Some points, one per row:
array([-0.146, -1.375, -0.088,  2.630,  1.593, -0.358, -0.667,  0.086,  0.186,  0.481, -3.761,  2.923,  1.172, -2.842,  0.005,  1.261, -2.716, -6.920, -3.461,  0.216, -0.989, -1.316, -0.841,  2.930, -0.524, -2.326, -0.968, -3.129, -2.082, -1.658, -0.576, -0.778])
array([-0.262, -0.948, -0.399,  0.691, -1.125, -1.155,  1.093, -0.823, -1.227, -0.990,  0.037, -0.248, -0.246,  0.311,  0.260, -1.005, -0.035,  1.218,  1.295, -0.183,  0.191,  0.885, -0.280, -1.117, -1.172,  0.533,  0.754, -0.682, -0.504,  1.120,  0.274,  0.688])
array([ 0.576, -0.881, -2.052,  1.310, -0.286, -0.730,  0.494, -1.468, -1.595, -0.182, -1.619,  2.021, -0.964, -1.531, -0.110, -1.045, -3.049, -1.445,  3.013, -1.138, -0.701, -0.329, -2.677, -2.299, -0.862,  0.578, -1.346, -0.409, -0.011,  1.467, -0.880, -0.244])
array([-0.206, -0.126,  0.206, -1.227, -0.102,  1.255, -0.778,  0.350, -0.225, -0.430,  1.536, -1.741, -0.061,  1.406, -0.263,  0.224, -0.197,  2.174,  0.462,  0.012, -0.093,  0.374,  0.647, -0.623,  0.240,  1.179, -0.042,  0.591,  0.966, -1.015,  0.891,  0.247])
array([ 0.535,  0.284, -0.844, -0.711,  0.825, -0.887, -0.725, -0.102,  0.413,  1.386, -0.906,  0.755,  0.939, -1.939,  0.304,  0.311,  0.735, -1.124, -0.458, -0.870, -0.487,  0.436, -0.181,  0.132,  0.184, -0.958, -0.811,  1.607, -0.990,  1.317, -0.252, -0.665])
array([-0.254, -0.843,  0.923,  0.775, -1.418, -1.577,  2.983, -0.574, -0.568,  1.271, -0.370, -0.831,  1.434, -0.623,  0.802, -0.520,  0.270, -1.535, -2.463,  1.077,  0.045,  0.841,  0.624,  1.411,  0.692, -0.277,  1.548, -1.798, -0.931,  0.158,  0.718,  0.351])
array([-0.029,  0.562,  0.247, -0.678,  0.401,  2.202, -1.217,  0.658,  0.572, -0.864,  1.366, -0.581, -1.129,  1.703, -0.558,  0.579, -0.213,  2.109,  1.418,  0.061,  0.759, -0.131, -0.114, -0.733,  0.588,  0.587, -0.472,  0.184,  1.451, -1.303,  0.164,  0.150])
array([ 0.239,  0.019, -0.077,  0.096,  2.103, -0.385, -1.186,  0.364,  0.646,  1.168, -1.820,  0.989,  1.504, -1.520,  0.223,  0.666,  0.474, -2.422, -2.203, -0.360, -0.503, -0.232,  0.348,  1.605, -0.486, -1.581, -0.864,  0.774, -1.519,  0.057, -0.687, -1.001])
array([-0.029,  1.046,  0.667, -2.186, -2.100, -1.154,  1.173, -0.172,  0.051,  0.335,  2.488, -2.230,  0.407,  1.144,  0.813, -0.961,  3.184,  3.493,  0.223,  0.301,  0.892,  1.787,  1.486, -0.347,  1.004,  1.001,  1.897,  1.159,  0.049,  1.045,  0.683,  1.142])
array([-0.657, -0.848,  0.452,  0.792, -0.278,  1.532, -0.907,  0.369, -0.387, -1.441,  0.595, -0.607, -1.140,  1.280, -0.686,  0.778, -1.932,  0.118, -0.015,  0.674, -0.118, -1.009,  0.448,  0.180, -0.496,  0.287, -0.132, -2.097,  0.481, -2.502,  1.591,  0.213])
array([ 0.003, -0.023, -0.907,  0.940, -0.959, -1.666,  1.218, -1.038, -0.830, -0.291, -0.358,  1.100, -0.104, -1.169,  0.624, -1.184,  0.101,  0.005,  1.673, -0.113,  0.120,  0.622, -1.238, -0.714, -0.314,  0.237,  0.405, -0.287,  0.072,  2.052, -0.552,  0.417])
array([ 1.010,  0.908, -2.118, -1.129, -0.396, -1.067,  0.646, -0.967, -1.262,  1.339,  0.575,  0.227, -0.370, -0.653,  0.660, -0.538,  0.390,  1.578,  3.287, -0.974, -0.070,  1.339, -1.368, -2.538,  0.244,  0.840, -0.730,  2.275,  0.430,  2.358, -0.777,  0.088])
Here are 10 more points, each followed by its number:
array([ 0.073, -0.849,  0.054,  0.446, -1.474, -2.027,  2.291, -0.711, -1.099,  0.358, -0.274, -0.507,  0.965, -0.549,  0.489, -0.767,  0.147, -0.910, -0.924,  0.328, -0.378,  0.630,  0.536,  0.172, -0.192, -0.189,  1.000, -0.414, -1.008,  0.994,  0.480,  0.513]) 0
array([-0.158, -0.445,  0.186,  0.849,  0.107,  0.169,  0.320, -0.165,  0.673, -0.207, -0.840,  1.210, -0.482, -0.697,  0.068, -0.369, -0.213, -0.067,  1.008,  0.030,  0.060,  0.078, -1.309, -0.517,  0.100,  0.316, -0.212, -0.273,  0.217,  0.286, -0.439, -0.454]) 1
array([ 0.166,  0.949, -0.281, -1.066,  1.026, -0.517, -0.335,  0.198, -0.097,  1.060,  0.707, -0.738,  0.868,  0.096, -0.002,  0.274,  1.845,  1.727,  0.505, -0.738, -0.189,  0.304,  0.379, -0.339, -0.792, -0.195, -0.713,  2.372, -0.058,  1.818, -0.457, -0.108]) 2
array([-0.953, -0.953,  1.105,  0.901, -0.666, -0.945,  0.403,  0.040, -0.318, -0.752, -0.505, -0.301,  1.081,  0.141,  0.665, -0.145, -0.126, -1.609, -2.314,  0.953,  0.059,  0.028,  0.802,  2.357, -0.678, -0.427,  1.295, -2.642, -0.586, -1.116,  0.668,  0.670]) 3
array([ 0.679,  1.304,  0.347, -2.180,  1.232,  3.001, -2.393,  0.433,  1.682,  2.146,  1.269, -1.084, -0.621, -0.282, -0.171,  1.228, -0.529,  0.617, -0.198, -1.137,  0.191, -0.101,  1.403, -0.002,  2.414,  0.071, -1.546,  1.869,  0.804, -1.792,  0.358, -0.729]) 4
array([-0.115, -0.434,  0.168,  0.699,  0.024,  0.112,  0.245, -0.196,  0.058, -0.148, -0.401,  0.641, -0.087, -0.575,  0.105, -0.236, -0.080, -0.572,  0.030,  0.101, -0.023, -0.076, -0.800,  0.034, -0.202,  0.168, -0.087, -0.674, -0.089,  0.043, -0.190, -0.110]) 5
array([ 0.062, -0.392,  0.012,  0.794, -1.146, -1.388,  2.088, -0.503, -1.203, -0.141,  0.119, -0.398, -0.105,  0.389,  0.639, -0.817, -0.129, -0.211,  0.152,  0.632,  0.593,  0.278,  0.898,  0.244, -0.384,  0.231,  0.999, -1.000, -0.020,  0.493,  0.027,  0.517]) 6
array([ 0.406,  0.026, -1.194, -0.057, -0.803, -2.236,  1.335, -1.701, -1.416, -0.081, -0.373,  0.476,  0.522, -1.373,  0.827, -1.588,  0.878,  0.933,  1.492, -0.239,  0.546,  1.673, -0.844, -0.401, -0.754, -0.015,  0.770, -0.046, -0.759,  2.379, -0.490,  0.772]) 7
array([-0.503,  0.354,  0.785, -0.319,  0.751,  1.675, -0.987,  0.493,  0.883, -0.337,  1.155, -1.273, -0.036,  1.808, -0.034,  0.797,  1.026,  2.304,  0.030,  0.486,  0.308,  0.078,  0.496,  0.198,  0.251,  0.425, -0.024,  0.106,  0.851, -1.105,  0.611,  0.250]) 8
array([ 0.257, -0.902, -0.021,  1.017, -2.115, -2.269,  2.513, -0.967, -1.510, -0.462, -0.033,  0.668, -0.577, -0.355,  0.027, -1.908,  0.018, -0.363,  1.295, -0.200, -0.169,  0.505, -0.894, -1.022, -0.499,  0.524,  1.362, -0.659, -0.773,  1.443, -0.482,  0.876]) 9
Which two of these numbered points are nearest to each point below by angle, seen from the average point of the first points? Their numbers follow each, nearest first.
array([ 0.187, -0.543, -0.906,  1.775,  0.076,  0.488,  0.876, -0.603, -0.477, -0.974, -1.469,  2.158, -1.208, -0.965, -0.665, -0.487, -2.066, -1.114,  2.022,  0.194, -0.255, -1.011, -2.594, -1.407, -0.480,  0.553, -1.103, -0.955,  0.943,  0.179, -0.471, -0.627]) > 1 5
array([ 0.623,  0.301, -0.708,  0.095,  1.752,  0.540, -0.649,  0.293,  0.367,  0.253, -1.112,  1.548, -0.095, -1.042, -0.375,  0.054,  0.033,  0.070,  1.516, -0.285, -0.136, -0.390, -1.762, -0.883, -0.733,  0.164, -1.663,  1.712,  0.372,  1.215, -1.548, -0.854]) > 1 2
array([ 0.191, -0.094, -0.565,  0.836, -1.363, -1.554,  1.875, -0.565, -0.809, -0.560, -0.600,  1.264, -0.417, -0.443, -0.060, -1.182,  0.395,  0.192,  1.686, -0.052, -0.106,  0.316, -1.600, -1.238, -0.679,  0.314,  0.562, -0.058, -0.163,  2.041, -0.893,  0.490]) > 9 7
array([-0.756, -1.436,  1.207,  1.729, -3.046, -2.600,  4.086, -1.129, -1.557,  0.250, -0.249, -0.738,  1.000, -0.850,  1.228, -1.399,  0.342, -1.485, -2.147,  1.364,  0.215,  1.415,  0.439,  1.605,  0.352,  0.219,  2.724, -3.357, -1.262,  1.019,  0.677,  1.237]) > 0 6
array([-0.055, -0.849, -0.219,  2.447, -1.592, -1.171,  3.503, -1.505, -1.301, -0.267, -1.078,  1.368, -0.306, -1.132,  0.301, -1.246, -1.814, -2.190,  0.392,  0.959,  0.104,  0.003, -1.586, -0.148,  0.010,  0.333,  0.748, -2.774, -0.170,  0.489, -0.370,  0.019]) > 9 6
array([ 0.051, -0.576, -0.640,  1.633, -0.227, -0.015,  1.060, -0.628, -0.440, -0.516, -1.340,  1.659, -0.591, -0.922, -0.278, -0.691, -1.762, -1.224,  1.229,  0.315, -0.271, -0.607, -1.906, -0.951, -0.514,  0.524, -0.607, -1.276,  0.654,  0.464, -0.534, -0.356]) > 1 5
array([-0.886, -0.004,  1.598, -0.456, -0.476,  1.540, -0.746,  1.013,  1.229, -1.299,  1.280, -1.408, -0.485,  2.372, -0.621,  0.904,  0.201,  0.846, -1.490,  0.830,  0.170, -0.872,  1.560,  0.855,  0.634,  0.230,  0.977, -1.139,  0.760, -2.642,  1.326,  0.338]) > 8 3
array([ 1.104, -0.267, -1.074,  1.475,  2.033, -1.391,  0.092, -0.393, -0.876,  1.259, -2.121,  2.117,  0.232, -1.450,  0.102,  0.112, -0.561, -2.838, -0.016, -0.648, -0.341, -0.307, -0.402, -0.032, -0.857, -1.251, -0.932,  1.056, -0.944,  1.401, -2.291, -0.774]) > 1 5
array([ 1.241,  0.310, -2.657, -0.311, -0.294, -1.006,  0.612, -1.162, -1.660,  0.549, -0.462,  0.919, -0.566, -1.508, -0.008, -1.203, -1.042,  1.110,  3.807, -1.637, -0.207,  0.936, -1.904, -3.128, -0.815,  0.738, -1.253,  2.336,  0.180,  3.110, -1.024, -0.146]) > 7 9
array([-0.172, -0.188,  0.142,  1.193, -0.414, -0.472,  0.525, -0.383,  0.080, -0.499, -0.396,  0.916, -0.452, -0.516, -0.104, -0.279, -0.621, -0.837,  0.315,  0.010, -0.309, -0.405, -0.827, -0.156,  0.202,  0.064,  0.281, -1.207,  0.071,  0.114, -0.516,  0.200]) > 5 1
array([ 0.412, -0.840, -0.265,  1.574, -0.426,  0.442,  0.631, -0.392, -0.470, -1.458,  0.024,  0.347, -1.527,  0.570, -0.311, -0.549, -0.866,  0.830,  1.280,  0.385,  0.338, -0.686, -1.137, -1.153, -0.438,  0.212,  0.415, -1.940,  0.250, -0.456,  0.190,  0.235]) > 1 5
array([ 0.372,  1.781,  0.317, -3.193, -1.290, -0.284, -0.083,  0.178,  0.935,  0.856,  2.336, -1.817,  0.379,  1.014,  0.944, -0.621,  3.994,  4.407,  0.988, -0.344,  0.843,  2.329,  1.015, -0.624,  1.238,  0.727,  0.898,  3.199,  0.214,  1.757,  0.106,  0.722]) > 2 8
array([-0.268,  0.205,  0.966,  0.172, -1.081, -1.622,  1.388,  0.220, -0.003,  0.097,  0.567,  0.068,  0.301, -0.071,  0.216, -0.503,  1.596, -1.014, -1.009,  0.327, -0.522, -0.114,  0.723,  0.362,  0.407, -0.250,  1.411, -0.229, -0.655,  0.870,  0.061,  0.399]) > 0 6
array([ 0.538,  0.415, -1.046,  0.096, -1.975, -2.412,  2.550, -1.475, -1.813,  0.740,  1.156, -0.831, -0.056, -0.971,  0.576, -1.597,  0.986,  1.239,  1.310, -0.540,  0.327,  1.301, -0.045, -1.149,  0.005,  0.487,  1.044,  0.761, -0.124,  2.939,  0.366,  0.993]) > 7 9
array([-0.772, -1.007,  1.034,  0.745, -0.525,  0.076,  0.200,  0.212, -0.649, -1.385,  0.420, -1.238,  0.355,  1.191, -0.119, -0.007, -0.539,  0.215, -0.895,  0.970,  0.750,  0.181,  1.044,  1.262, -0.413, -0.235,  1.409, -2.387, -0.046, -1.266,  1.252,  0.560]) > 3 6
array([ 0.224,  0.429, -0.159, -1.188,  0.386,  1.333, -0.714, -0.188,  0.426,  1.327,  0.568, -0.988, -0.283, -0.240,  0.383,  0.160, -0.407,  0.649,  0.640, -0.594,  0.374,  0.468,  0.757, -0.399,  1.484,  0.335, -0.627,  0.332,  0.397, -1.000,  0.326, -0.607]) > 4 8
array([ 0.437,  0.861, -0.454, -1.470,  0.833,  1.661, -1.661,  0.109,  1.041,  1.095,  0.889, -0.472, -0.785, -0.394,  0.238,  0.591, -0.368,  0.645,  0.973, -0.857,  0.321,  0.236,  0.123, -0.744,  1.573,  0.161, -0.810,  1.321,  0.947, -0.585,  0.052, -0.488]) > 4 8
